Each path below is one point turned by a fixed rotation once a step. After each direction that follows a path, write how fast that rotation turns it, in degrees each step (0 if it stays still).
Each turn is a multiple of 5 degrees from 10 to 175, or 0.
Each row of a path follows its step; steps can be skipped.

step 0: [ -4,   3,   3,  43, -12,  24,  30,   7,  -1,   6,  23,  12,  -6, -32, -23,
  36,  -1, -13,   5, -24, -10, -17,  14,   0,  29,  -2, -15,   3,   8,  37,
  34,   9,  -2,   9,   4,  -9,  -1, -32, -30,  27,   8,  52, -18,  25, -11]
step 1: [-16,   1, -18, -38,  29,  21,  -2, -18, -13, -20,  -2,  -2,   1,  19,  -5,
 -13,   2, -13,   9,  38, -24,   9, -10,   5,  -1,  -5, -16,   5,  39, -41,
 -20,   6,   8,   6,  14,  11,  38,  -5,   5,   2, -69,   3,  30,  15,  -5]
step 2: [ 44, -13, -14,   7, -16,  14,  10,  27, -10,  21, -25,   3,   8,  41, -14,
  27,  10,   7,  -6, -45,   2,   7,  28, -17,  20,  35,   0,   0, -35,  10,
 -20,  22,  13,   6,  27,  27, -20,  15,   5,   5,   3,  15,  -4, -45,   5]
step 3: [-21,  24, -15,  38,   7,   5,  29,  -9,   6,   5,  -6, -13,   2, -33, -27,
 -20,  14, -15,  17,   2,  36, -14, -24,  -6,  23,  12,  34, -14,  32,  -4,
   1,   8,   2, -11, -41, -40,   0,  -8,  17,  -9, -35,  28, -15,  25,  23]
step 5: [ 10,  24,   9,  -6,   1, -21,  25,  -1,  17,   2,  -9,   8,  23,   7, -63,
  20,  27,  16, -18, -33,  -7,  30,  -4, -10,  29,   7,  15, -10,  12,  11,
 -17, -24, -43,   2,  28,  -2, -25,  -7, -27,  12,  30,   7,   6,  10,  23]
step 6: [ 19,  22, -16,   7,   7,  -1,  11,  -9,   9,   1, -13,  18,  10, -30,  15,
  -2,  -5, -30,   7,  39,   3, -31, -27, -50, -42,  18,   2,   1,  23,  11,
 -25,  39,  20,   7, -21, -14,  33, -22,   6,   1,  -7, -35,  12,  12,  -6]
step 7: [  1, -25,  -5, -17,   7,   3,   6,  26, -33, -30,  37,   6,  42,  18, -10,
 -24, -35,  29, -15,  -2,  -1,   4,  12,   2,  14, -15,  11, -33, -27, -12,
  -4,  23, -12, -15, -12,  54, -28,  22,  15,  -6,  20,  -6,   5,   2,  13]
step 8: [ -6,  42,   4,   4,   4,  10,  13,   3,  -2,  22,  35, -13, -12, -47, -41,
  30,  43,  -3,  18,  13,  41,  -2,  15, -21,   8,   1, -14,  30,  13,   4,
  18, -17, -18,   4,   8,  -6,  23,  -6,  10, -14,  42,   3,  -6, -22,  11]
step 9: [-15, -14,  -8, -35,  -7,  24,  20,  24, -19, -26,  -3,  23,  -6, -35,  40,
 -19, -12,   7,   6,  -9,  -1,  -8, -11,  -4, -14,   4, -17, -19,   1,   4,
 -22,  14,  -5, -23,  24,  -7,  14, -18,  -1,  24, -23,  -7,  16,  41, -63]
step 10: [ 20,  16,  11, -42,  21,   1, -23,   5,   4,  14,  -5, -21,   5,  17, -34,
  43,  24,  21,  -4,  -3, -12,  20,   8,   3,  18, -12,  11,  11, -15, -44,
 -21,  12,  27, -17,  -9,  31, -19,  50,  13,  14,   7, -25, -17,   7,  12]
step 11: [ -7,  -1,  -5,  19, -15,   9,  26, -48,   3,   2, -17, -14, -17, -28,  12,
   0,  20, -23,   1, -28,  54, -15, -32,  -9, -24,  27,  -7,   9, -37,  23,
   2,  27, -31, -21,  -9,  -9,  -3, -18,  25,  -2,  13,   1, -15, -25,  -6]
[ -5,  13,  -2,  13,   0,  -7,  -2,  -1,   0,   4,   7,  -1,   1,  -4,  -5,
   7,   4,   8,  -2,   3,  -7,   8,   4,  -3,   8,  -2,   4,  -1, -19,   7,
  -2,  -1,  -1,   5,   6,   1,  -6,   5,  -1,   4,  -8,  -4,  -5,  -4,  -2] | 135
[  2,  -7,  -1,  -1,  -8,   5,  -4,  12,   5,  -8,  -3,   5, -12,  -3,   4,
  -4,  -2,   5,   3,  -4,  -3,  14,  -1,   2,  -6,   6,   8,  -8,  -5,   3,
   6,  10,  -6,   8,   1,  10,  10,  -3,   1,  -1,  -3,  -6,  -1,  -3,  -2] | 145
[  9,   2,  10,   1,   1,   6,   1,   1,   2,   5,   7,   9,  -6,  -5,   6,
   7,  -3,  -4,  -2,  -3,  -7,  -5,  10,  -4,  -2,   1,   1,   3,  -2,  -5,
   1,   5,  17,   3,   0,  -7,   4,  -6,   1,   8,   7,  -4,  -3, -14,   3] | 170
[  1,   6,  -1, -10,   4,   2,  -3,   0,  -5,  -8,   7,  -8,  -7,  -2,  11,
   2,  -1,  -3,  -9,   3, -15,   2,  -3,   4,   5,  -5,   8,   2,   4,   8,
 -11,  -1,   3,  -2, -10,  10,  -2,   3,   5,  -4,  -2,   8,   5,  -2,   2] | 125
[  5,   5,   5,   2,  -4,  -1,   3,   0,   4, -12,  -6,   9,   4,   1,   8,
  -8,  10,  -3,   2,   3,  -5, -10,  -3,   7,   1,   6,   9,   7,   0,  -2,
  -2,  -1,  -4,   0,   9,  -2,  -7,   5,  -4,  -5,  -5,  -1, -13,  -2,  12] | 40
[  8,   0,   2,   4,  -4,   7,   8,  -5,   0,  -1,   6,  -4,   2,   0,  -3,
  -2, -14,  11,   6, -14, -11,   0,  -4,  -1,  -2,  -1,   1,  -6,   8,  -3,
  -1,  -4,  -2,   5,   5,   0, -12,   0,   8,  -2,   3,   3, -11,   6,  -6] | 155
[ -5,   2,   3,   5,   6,   0,  -2,  -4,  -1,  -8,  12,   6,   0,  -4,   3,
  -3,   4,   7,   3,   2,   9,   5,   7,   5, -11,  -4,  -2,   1,  -3,  -1,
   9,  -5,  -1,   0,  -2,   4,   0,  -9,   3,  -1,   3,  21,  -4,   1,   5] | 90
